[[114 128 107 134 102]
 [122 135 143 135 119]
 [144 116 140 113 136]]
->
[[122 135 143]
 [144 116 140]]

[[119 124 114 119 107]
 [120 123 115 119 108]
 [124 125 120 124 119]
 [128 127 125 126 125]
 [120 122 116 119 108]]
->
[[120 123 115]
 [124 125 120]]

[[143 126 131 134]
 [143 126 135 139]
 [ 98 126 132 128]
 [143 126 128 119]]
->
[[143 126 135]
 [ 98 126 132]]

[[109 124 156 113 138]
 [131 119 153 138 120]
 [126 147 116 117 146]
 [146 134 107 141 121]]
->
[[131 119 153]
 [126 147 116]]

[[125 134 128 121]
 [ 98 124 115 135]
 [129 125 128 131]
 [149 128 131 128]]
->
[[ 98 124 115]
 [129 125 128]]

[[128 126 134 111 136]
 [128 137 139 125 124]
 [128 121 131 101 134]
 [128 117 122 157 138]
 [128 125 122 134 126]]
->
[[128 137 139]
 [128 121 131]]
---
[[112 119 135 109 126 129 115 129 138 131 135]
 [131 127 127 128 135 133 122 135 127 130 126]
 [108 110 130 105 121 133 104 131 149 133 135]
 [131 127 125 131 132 130 127 131 128 126 126]]
->
[[112 119 135 109 126 129 115 129 138 131 135]
 [108 110 130 105 121 133 104 131 149 133 135]
 [131 127 127 128 135 133 122 135 127 130 126]
 [131 127 125 131 132 130 127 131 128 126 126]]

[[122 139 132 127 133 135 119 133 118 129 127 139 119 117 122 111]
 [121 132 134 132 134 140 119 140 118 133 112 135 120 126 117 122]
 [131 144 122 126 121 119 135 128 136 132 134 120 132 134 112 131]
 [134 116 130 133 142 134 110 137 117 124 125 136 128 122 113 133]
 [139 115 140 128 129 122 124 129 120 130 120 133 119 117 113 121]
 [123 131 127 125 105 121 133 138 117 135 117 116 105 132 131 131]]
->
[[139 115 140 128 129 122 124 129 120 130 120 133 119 117 113 121]
 [121 132 134 132 134 140 119 140 118 133 112 135 120 126 117 122]
 [122 139 132 127 133 135 119 133 118 129 127 139 119 117 122 111]
 [134 116 130 133 142 134 110 137 117 124 125 136 128 122 113 133]
 [123 131 127 125 105 121 133 138 117 135 117 116 105 132 131 131]
 [131 144 122 126 121 119 135 128 136 132 134 120 132 134 112 131]]

[[118 121 140 116 119 111 121 131]
 [132 123 130 124 120 124 130 129]
 [138 128 114 125 125 133 131 134]
 [148 127 111 150 134 133 127 118]
 [134 134 132 121 137 121 125 131]
 [122 122 142 124 125 113 118 124]
 [126 119 115 133 122 138 129 128]
 [126 130 112 129 123 147 141 134]
 [108 119 146 101 105 104 123 129]]
->
[[108 119 146 101 105 104 123 129]
 [122 122 142 124 125 113 118 124]
 [118 121 140 116 119 111 121 131]
 [134 134 132 121 137 121 125 131]
 [132 123 130 124 120 124 130 129]
 [126 119 115 133 122 138 129 128]
 [138 128 114 125 125 133 131 134]
 [126 130 112 129 123 147 141 134]
 [148 127 111 150 134 133 127 118]]

[[130 128 126 131 127 126 128]
 [127 129 127 128 128 128 129]
 [144 142 115 144 130 116 136]
 [106 109 140 113 122 139 122]
 [133 130 125 133 128 124 129]
 [122 124 134 120 129 134 124]
 [137 136 123 135 130 123 129]
 [124 129 131 122 129 132 124]]
->
[[106 109 140 113 122 139 122]
 [122 124 134 120 129 134 124]
 [124 129 131 122 129 132 124]
 [127 129 127 128 128 128 129]
 [130 128 126 131 127 126 128]
 [133 130 125 133 128 124 129]
 [137 136 123 135 130 123 129]
 [144 142 115 144 130 116 136]]

[[120 144 133 124 132]
 [120 106 124 129 124]
 [130 134 120 128 129]
 [124 136 129 126 134]
 [119 106 118 127 128]
 [119 134 136 122 130]
 [146 145 127 130 131]
 [119 124 138 121 126]]
->
[[119 124 138 121 126]
 [119 134 136 122 130]
 [120 144 133 124 132]
 [124 136 129 126 134]
 [146 145 127 130 131]
 [120 106 124 129 124]
 [130 134 120 128 129]
 [119 106 118 127 128]]

[[130 140 116 128 119 124 134 113 133 121]
 [131 134 157 121 114 131 131 112 133 143]
 [122 125 136 143 128 126 131 131 110 133]]
->
[[131 134 157 121 114 131 131 112 133 143]
 [122 125 136 143 128 126 131 131 110 133]
 [130 140 116 128 119 124 134 113 133 121]]

[[130 126 133 115 120 127 119 130 131 125 134]
 [136 111 113 122 106 106 118 113 110 138 115]
 [126 119 118 130 124 119 124 118 120 130 121]
 [128 131 132 121 125 130 127 132 129 124 129]
 [129 124 122 126 119 120 127 123 119 129 120]]
->
[[130 126 133 115 120 127 119 130 131 125 134]
 [128 131 132 121 125 130 127 132 129 124 129]
 [129 124 122 126 119 120 127 123 119 129 120]
 [126 119 118 130 124 119 124 118 120 130 121]
 [136 111 113 122 106 106 118 113 110 138 115]]

[[152 121 143]
 [156 121 149]
 [151 104 117]
 [139 147 114]
 [133 109 140]
 [137 132 104]
 [139 127 125]
 [139 132 113]
 [148 120 108]
 [108 132 101]
 [112 116 150]]
->
[[112 116 150]
 [156 121 149]
 [152 121 143]
 [133 109 140]
 [139 127 125]
 [151 104 117]
 [139 147 114]
 [139 132 113]
 [148 120 108]
 [137 132 104]
 [108 132 101]]

[[120 133 128 128 144 117 125]
 [104 114 139 114 128 135 115]
 [136 142 152 107 136 131 115]]
->
[[136 142 152 107 136 131 115]
 [104 114 139 114 128 135 115]
 [120 133 128 128 144 117 125]]
---
[[126 123]
 [132 126]
 [151 127]
 [134 131]]
->
[[126 123]
 [132 126]]

[[129 132]
 [155 133]
 [121 125]]
->
[[129 132]
 [155 133]]

[[129 125 131 121 138]
 [128 134 125 127 120]
 [146 142 136 128 122]
 [127 139 137 113 137]
 [128 122 120 156 118]]
->
[[129 125]
 [128 134]]

[[139 101 138]
 [105 142 149]]
->
[[139 101]
 [105 142]]

[[115 122 121 135]
 [117 118 101 118]
 [126 115 133 148]
 [108 126 117 145]]
->
[[115 122]
 [117 118]]

[[138 119 150 158]
 [125 126 127 127]]
->
[[138 119]
 [125 126]]

[[145 120]
 [148 129]
 [145 139]
 [119 129]
 [126 152]]
->
[[145 120]
 [148 129]]

[[106 115]
 [121 143]
 [136 136]]
->
[[106 115]
 [121 143]]
